In the rows, zero is written as 128.
A state moves one step at a time under one of 6 hidden systems, and each row is a state written as 22 numbers. Each run below is a few steps of one system.
run 1, moso (11 x 22):
[[134 127  78 129 171  96  55 111  96 157 122 128 112 118 149 102  97 115
  136 157 147 135]
 [134  93 101 156 103 138 152 120 131  53 142 122 154 102  87 143 123 129
  101 138 104 125]
 [119 124 169 136 168 115 129  90 117 155 125 146 130 157 142  96  70 115
  129 146  81 102]
 [113  92 101 137 118 143 132 126 172 106  76 145 134  61 157 135 121 130
  106 138 135 141]
 [ 84 105 189 131 115 139 173 139 102 151 156 146 117 114 101  93 115 158
  121 132 122 116]
 [110 104 111 122 131 123 112 112 188 162  91 134 101 154 137 136 106 168
  143 148 172 127]
 [117 116 176 114 103 170 180 167 161 103 133  93 146 137 109 126 144 130
  147 105 138 120]
 [104 161 154 100 147 125 117 114 121 179 117 136 101 166 141 142 152 120
  180 130 147 151]
 [154 122  96 112  90 156 110 147 141 122 140 125 144 134 133 161 191 122
  136  87 178 133]
 [135 180 140  99 140 102 125 149  74 142 159 121 148 189 103 130 159 138
  123  99 103 136]
 [189 184  73 153 132  99  86 123 135 131 116 120 115 135 148 156 147 109
  128 118 134 128]]
run 2, Zusuv:
[[147 102 101 130 119 131 114 167 106 162 163 151 131 105 103 103 151 155
   69  99 131 124]
 [187 159  96 160 121  88 100 128 106  86 115 116 138 114 149 126 120 125
  127 114 107 118]
 [125 133 141 142 148 138 141 137 141  95 115  83 100 110 102 116  87 128
  136 155  93 170]
 [119  77 115 106 166 152 106 122 104 139 148 122 140 117 119  76  94  95
  127 152 134 120]
 [127  94 134 124 126 118 144  89  98  87 105 172 150 116 157 104 133 132
  162 141 125 111]
 [138 116 175 146 112 131 153  97 147 137 120 153  85 148 141 111 108 176
  144 137 131 121]
 [132 138 131 126 131 128 142 143 166 171 132 129 106 125 160 117 114 130
  149 139 176  83]
 [ 99 149 124 144 116 110 145 138 127 134 137 113 138 135 107 149 154 125
  185 143 178  94]
 [102 121 119 126 103 143 101 100 158 136 136 108 134 178 100 183 131 131
  135 127 165 131]
 [118 137 121  84 131 140 144 141 167 133 125 132 173 175 124 165 154 118
   98 114 117 126]
 [110 175 140 118 131 122 132 130 101 159 135 144 144 143 124 163 166 113
  100  94  89 152]]
run 3, tav, 11 rows:
[[143 182 130 148 107 110 171 134 166 117 113 138 142 120 156 163 134 125
  111 116 107  92]
 [114 169 153 120 122 115 123 128 115 132 120 109  85 146 128 132 130 154
  181 141 159 152]
 [116 111 104 130 140 141 100 115 116 181 165 133 130 147 101 132 138  99
  137 132 158 110]
 [130  77 130 122 137 134 133 115 132  99 108 140 178 146 136 107 126 123
  146 120 122  98]
 [106 107 134 124 139 146 139 146 159 106 101  95 132 115 101 127 107 136
  108 133 103 165]
 [150 160 146 127 111 146 116 157 117 141 132 112 121  98 144 126 134 112
  104  84 122 147]
 [129 169 105  98 136  96 123 136  99 144 121 148 129 136 148 135 148 137
  120 133 127 132]
 [143 144 102 168 138  99 143 118 123 135 143 132 122 146  91 139 145 140
  151 141 115 120]
 [136 114 129 146 147 128 111 111 123 115 139 105 122 131 126 109  90 103
  156 154 137 105]
 [109  95 119 117 121 159 127 107 125 103 130 134 134  94 130 134 124  98
  119 148 132 144]
 [133 104 149 124 102 140 126 123 116 116 122 151 122 115 135 119 128 157
   96 101 113 148]]
run 4, reki:
[[118 146 126 133 163  94 122  62  74 128 147 158 169 187 127 145 133  78
  167 148  91  96]
 [156 127 124 150  85 171 114 136 204 103  86  99 129  79 169 168 128 101
   96  91 141 136]
 [ 92 125 179  84 126 146 163 133  99 175 184 152  83 164  86 109 128 176
  107 141 128 149]
 [160 117  50 110 160 117  70 131 103 129 117 134 159 116 156 111 164  84
  166 130 168 114]
 [142 135 169 163  92 122 189 175 169  90 109  88 135 139 104 130 123 176
  142  97 118 110]
 [ 78 149 113 146 153 102  91  76 106 175 156 131 102 144  96 162  89 101
  125 179 122 134]
 [140 134 121 106 111 124 113 170 133 124  76 142 151  71 201 118 139 128
   86  85 133 131]
 [123 124 151 112 146 145 179 122 112 122 163 133 132 180  59 124 162 145
  132 129  68 169]
 [180 115  74 152 140 139  56 113 131 141 152 106 137 120 144 123 100  72
  121 126 158  97]
 [102 143 185 115  84 132 198 169 130  80 134 110 125  94 136 116 118 157
  131 132 147 107]
 [111 131  93 146 159 110  88  74  87 144 127 142  87 133 100 140 136 127
  163 165 121 186]]
run 5, moso, 11 rows:
[[204 127 173 201  63 141 197 122 153 114 126 165 127 156 119 137 205 188
  148  53 100  98]
 [126 176 129  76 186 129  78 206 144 243 108  91 125 149 146 103 107 115
   78  93 116 153]
 [101 213  86 143  71  86 169 149 117  67 155 110 110  77 123 199 172 133
  139 158 181 116]
 [177 115 148 136 137 130  48 120  53 129 183  77 122 179 110  65  93 107
  179 112 165 109]
 [151 125  46  99 164 133 121  78 157  59 109 123 149 159 100 178 144 104
  107 163  69 197]
 [164 139 152 176 141 129 177 108  95 136 154 178 176 107 160 105 146  62
  132 100  67  50]
 [ 92 106  95 131 137  92  52 135  91 152  68 154 136  65 156 120 100 146
   61 120 113 171]
 [135 127 147 170  75 121 185 122 130  92 178 143  82  94  95 126  86 188
   70 157 116 100]
 [125  95 129 117 185 110 121 138 167 152 100  99 116 148 134  58  41 143
  155 179 144  94]
 [ 73  91 137 156 118 170 180 115 184  78  86 104 133  84  97 158 137 109
  176 151 128 162]
 [ 87  88 209 116 118 182 130  82 120 189 154 164 122 154 146 122 127  97
  161 117 148 110]]
run 6, res:
[[ 78 159 118 138 120 104 107  93  90 106  97 137 101  82 129 172 121 125
  121 153 111 205]
 [172  77  99  96 115 162  68 150 154 135 126 121 122 142 125 115 144 154
   97  87 164 154]
 [122 122 140 116 156 107 185 149 107 155 155 154 129 152 116  73 135 156
  162 151 141  77]
 [138 162 120 194 123 101 117  87 137 104 101 115 137 119 146 168 117  83
  166 126 121 106]
 [104 108 179  90 100 181 119 108 137 112 145 114 121 145 124 150 101 115
   92 120 123 164]
 [115 145  92  97 136 112 140 156 106 167 122 176 121 108 141 124 182 158
  104 126 143 152]
 [171 127 128 172 134 112 137 162 167 130 106  93 141 150 109 110 132 152
  162  99 128 103]
 [104 148 142 132 145 127 137 106 117 129 174 106 110 139 101 136  77  97
  128 176 122 109]
 [104 129 113  99 123 130  84 127 110 120  91 124 168 103 175 150 133  90
  113 109 136 145]
 [129  76 133 105 135 150 153 143 137 111 124 137 139 155  88 109 155 167
  123 114 106 165]
 [164 156  95 164 151  98 137 127 116 166 154 158 116 126 119 111 131 128
  116 135 109  90]]
run 7, tav, 11 rows:
[[130 137 132 131 141 143  74 103 118 141  90 110 102 115 150 138 130  93
  155 117 122 188]
 [150 104  74  95 144 135 118 156  94 129 161 149 130 110 114  94 163 138
  114 132 142 136]
 [130 131 135 165 143  96 156 114 108 121 122 152 156 126 117 118 107 133
   98 127  62 101]
 [145 148 101 149 109 112 112 118 151  80 105  95  95 102 143 145  98 136
  133 151 145 134]
 [123 141 151 106 121 158 143 109  93 131 183 144  88 112 127 127 129 109
  126 145 131 142]
 [124  99 119 148 116 120 104  84 128 163 110 184 126 131 151 134 126 147
  112 121 133 109]
 [128 105 127 118 108 122 172 142 160  96 142 125 131 147 105 117 118 176
  125 153 152  91]
 [105 139 193 146 117 151 143 114 156 153 133 108 125 140 130 144  96 108
  127 120 116 117]
 [126 121 123  93 110 148  96 137 152 146 107 125 127 136 166 136 149 129
  147 108 184 133]
 [112 121 137 101 142 134 161 158 120 158 150 136 153 166  87 121 166 139
  127 109 117 132]
 [141 131 123 165 147 104 104 145 154 152  82  99 163 150 123 129 123 118
  138  95 107 113]]
run 8, gerob, 11 rows:
[[ 56 111 160 103 118 187 161 107 142 118 132 135 141  81 127 168 118  71
   94 141 106 159]
 [159 170 138  89  94 132  85  88 114 145 147 158 105 174 176 171 132 126
   94 108 143 134]
 [139 148 144  84 151 108 144 179 142 152  95 119  97 161 127  94 131 204
  125 120 122 165]
 [117 145  85 159 110  98 160 182 152 153 138 120 130 102 108 138 167 144
  158 135 189  78]
 [110 148 141 147 138 117 113 147 111 106 156  54 168 138 101 130  70  81
  126 132 126  93]
 [110 114  89 111 188 148 103  91 133 162 133 139 149 153 109 146 136  57
  130 153  99 155]
 [168 129 142 169 134 117  95 105 113 173  94 170 145 145 154 123 150 132
  122  68  82 133]
 [140 111 111 133 110 144 149 174 131 106  93 129 136  71 114 118 166 159
   87  91  93 178]
 [138 144  82 137  91 105 121 133  68  83 178 135 108  88 108 138 148 148
  110 145 159 130]
 [142 104 111 109 153 110  96 108 106  83 128 103 110 146 119  83  60 151
  140 182 137 129]
 [130  68 128 138 155 150 166  84 149 124 126 166 131 137 124  96 138 119
  197 163 139 102]]
run 9, gerob:
[[111  80 170 153 125 178 176 117 116 101 104 152 175  86 128 118 169  78
  156  86  74 146]
 [112 136 140 143  61 144 105  77 108 112 139 168 105  77 141 191 134 128
   59 114 116 170]
 [181 135 119  50 121 131 106 136 107  94 152 132  86 162 149  98 112 191
   79 137 133 162]
 [117 138 108 113 140  85 166 148 117 128 118 145  88 133 132  94 150 195
  199 174 177 114]
 [112 108 156 183  98 126 146 139 178 113 126  78 138 124 116 126  81 130
  170 141 177  52]
 [ 83 121 168  95 151 186 160 109 143 133 174 108 160 137 115 146 100  38
  129 148 110 103]
 [115 169 150 109 132 132  82  75 133 188 106 160 127 163 181 178 135  87
  120 104 114 149]
 [163 144 150 109 126 137 122 181 161 171  94 124 127 169 128 129 163 179
   95  60 103 165]
 [108 183  83 136 118  88 163 211 107 152 143 118 130  85  98 138 183 162
  105 121 149 124]
 [142 154  74 148 137  82  73 158 110  95 140  56 150 129  99 131  87 111
  124 148 157 105]
 [127  85  83 135 204 135 113 107 110 138 148 113 150 158  69  96 124  84
  166 163  96 139]]
run 10, res, 11 rows:
[[150 186  85 158  87 106 104 122  75  85 187  98  53 100  81 168 145 152
  130 155 159 180]
 [146 119 139  79 136 124  43 143 149 171  91  96 108 164 192  95  76 148
  148 125 208 121]
 [ 84  83 107  96 145 156 189 112 143 101 152 139 154 148  96 128 176 106
  216 172 181 102]
 [130 167 152 165 130 108  92  69 111 181 119 148 160 204 133 183 157  87
  147  80  90 124]
 [121 130 144 105 118 175 191 133 232 139 124 137 134 132 138 172 119 119
   59 129  92 122]
 [123 210 120 119 135 117 160 205  77 147 163 109 115  84 102 128 180 123
  104 104 102 163]
 [122 125  96 158 164  84  76 176 164 156  65  68 128 113 107 110  74 156
  116 132 130 141]
 [123  80  88  96 157 147 119 141  93  77 193  88 168 137  75  94  97  87
  127 168 149 104]
 [112 107 127 111 175  95  89  86  61 129  84 174 183 139 164  97 118 100
  139 121  83 129]
 [168  45 124 157 111 179 162  80 166  83 112 174 145 110 119 120 140 133
  105 113  74 133]
 [162 155 179 159  89 125 151 125  62 151 184 176  80  99 136  97 128 161
   89 106  97 116]]
run 11, Zusuv (11 x 22):
[[183 163 122 146 143 141 156 126 114 124 161 127 126 134 120 119 169  90
  150 108  97 122]
 [ 97 129 144 138 129 107  81 141 116 134  77  98 126 111 134 125 100 140
  128 114 128 164]
 [129  98  98 139 128 150 159 127 136 112 159 141 129  97  91 120 125 121
   94 150 114 116]
 [160 129 147 113 133 118  99 123  87 103 125 118 143 158 154 100 111 124
  142 105 122 116]
 [108 127 121 129 138 126 153 107 143 115 101 152 101  97 137 129 121 139
  136 165 114 154]
 [144 103 150 142 135 153 129 136 127 164 153 129 123 136 114  90 122 123
  151 112 143 103]
 [102 131 116 127 112  96 117 119 126 117 107 138 140 114 154 136 115 140
  133 143 160  96]
 [139 129 142 133 113 148 159 117 147 114 151 120 112 151 103 142 142 133
  153 139 135 124]
 [117 128 123 102 138 127  97 134 144 160 111 118 138 162 141 133 119 128
  126 122 152 126]
 [106 137 116 136 125 128 159 126 139 131 130 143 154 123 114 157 162 113
  129 130 118 120]
 [124 138 155 128 103 135 104 130 113 143 135 119 134 154 120 146 128 133
  109  95 125 139]]
run 12, reki, 11 rows:
[[ 55 107 120 122 136  87 143 108  76 148 146 196  94  66 114 111  76 180
   45 196  94 143]
 [195 128 119  78 151 125  94  94  62  64  82 167 166 138 207  95 153 100
  131  88  71 163]
 [182  66 149 136 127 213 193 107 220  71 143 109 123 157  91 116 117 121
  134 131  88 128]
 [131 108 153 157  90 152 100  67  99 169 217 157  69 127 138 116  92 109
  145 158 196  65]
 [ 85 108 133  77  82 129 125 132 117  80  71 140 133  96 194 135 162 149
  187 132 219 135]
 [134 114 107 146 135  95 144 107 172 155  82 160  98 204  85 144 163 225
  166 138 122 165]
 [129 132 128 138 159 103  91 111 180 213  96 134 181 198 164 141  94  93
  131 112 138  46]
 [ 77 177 150 136  90 148 197 160 171 162 134 144 168 104 133 200 186  99
   91  91 120 101]
 [106 168 116 108 126 141  60 160  81 202 173  96 107 150  78 165 174 115
  102  88 146 200]
 [142 143  64  83 166 107 117 242 127 129 133  69 172 114 103  85 133 138
  101 121 158 111]
 [144 206 123 189 157  68 185 165  83 101 157  86 129 116  73 117 124 123
  153 145  70 109]]

Which system made each run below?
run 13:
[[140 126 183 152 104 125 140 159  89 157 121 147 136  96 157  86 145 148
  130  74 122 102]
 [ 81  94 105 111 130 137 122 105 115  91 136 115 172 152  79 164 148 106
  145 143 125 154]]
 | reki
run 14, 2 rows:
[[154 107  71 211 144 113  50  87 152 187 109 126 107 117 119 143 114 107
  152 132 148 123]
 [126  85 118  79 126 144 165 141  86  50 172 124 153 112 127  77 117 117
  156 167 162  84]]
 | tav
run 15:
[[149 152 106 186 133  82 157 154 143 151 129 139 125  88 124 109  92 148
   82 140 103  73]
 [147 163 153 144 115 138 118 134  93  79 168  67 106 108 130 112  87  85
  157 135 147 112]]
 | Zusuv
run 16 (2 x 22):
[[104 174 135 143 102 108 146 164 119 116 133  87 117 134  84 168 146 162
  115 119 117 165]
 [174 177 135 135 145 126  83 115 108 162 152 109 113 169 146 128 124  91
  149 106 132 117]]
 | tav
run 17 (2 x 22):
[[ 85 157 175 105 121 116 174 147  90 130 150 138 150 144 109 133 144 140
  114 119 102 126]
 [142 139 117 122 101 150  75 106 102 161 149 153  97 110 151 152 147 121
   99 108 150 162]]
 | Zusuv
run 18:
[[183 175 155 186 155 128 176 114 182 179 140 130  85 156 125 120 104 124
  137 133  78  96]
 [ 69 154 165 117 122 126 108 172 116 157 119  76 135  81 159 122  90  88
  150 126 183 100]]
 | Zusuv
run 19, 2 rows:
[[149 121 147 139 120 125 114 135 135  80 173  47 151 180  85 119  58 120
  136 136 141  81]
 [ 79 142 112  68 171 111 111  81  77 118 121 161 141 122 167 129  99  77
  126 183 116 143]]
 | res
run 20 (2 x 22):
[[162 215  23  92 177  74 156 168 147 179 163 156  92 147 115 149 160 162
   71 175 118 130]
 [196 176  97 178 170  65  85 197 108 139  92  51 124 125 140  66 112 126
  200 109 156  95]]
 | gerob
run 21 (2 x 22):
[[ 86  54 149  96 156 164 111 143  84 167 155 132 140 141  71  84 127 137
  113 118 114 169]
 [141 111  72 165 138  72 134 123 119 144 111 191 173 113 137 121 144 143
   94 127 109  69]]
 | res
run 22:
[[166 106 118 169 119 157 155 124 185  79 103 100 154 136 102 152 150 116
  152 110 100 137]
 [ 90 135 159  98 159 111 115 136 120 158 136 109 142 174 116 116  63 135
   82 143  95 121]]
 | Zusuv
run 23 (2 x 22):
[[175 158 186 159 123 206 164 168 110 154 196  92 100  89 114  99 162  53
  154  73 116 124]
 [ 72  68 111 140 107 148  86 155  67 104 176  79 121  65  56 107 113 117
  144 152 200 149]]
 | reki
run 24 (2 x 22):
[[171 144 140 129 135  96 127  88 129 158 135 172 114 185 155 112  93 161
  104 139  98  87]
 [150 122  93 130 139 122 142 189 171 101  77 104 142  73 143 104 124 138
  103 119 114 130]]
 | moso
run 25 (2 x 22):
[[ 75 149 142 128 117 121 187 146 105 125 106 166 120  48 158 130 164 125
  141 136 132 139]
 [106 137 134 161  86  87  73 126  76 145 137 124 116 143  96 154 123 180
  109 108 149 146]]
 | tav
run 26:
[[187 152  80 177 115 170 100  89 164 159 125 154  67  93 143 175 199  88
  156 106 136 178]
 [126 101 135  86 156  96 139 150  47 146 155 167 108 132 141  28 119 186
  159 156 157  96]]
 | tav
run 27, 2 rows:
[[ 70 103 175 198  75 178 164  85 192 125 171  91 143 131  73 201  97  75
  157 138 163  73]
 [106 164 187  62 153 176 117  98 136 182 169 137 134 155 172 142  69  47
   54 128  85 115]]
 | gerob
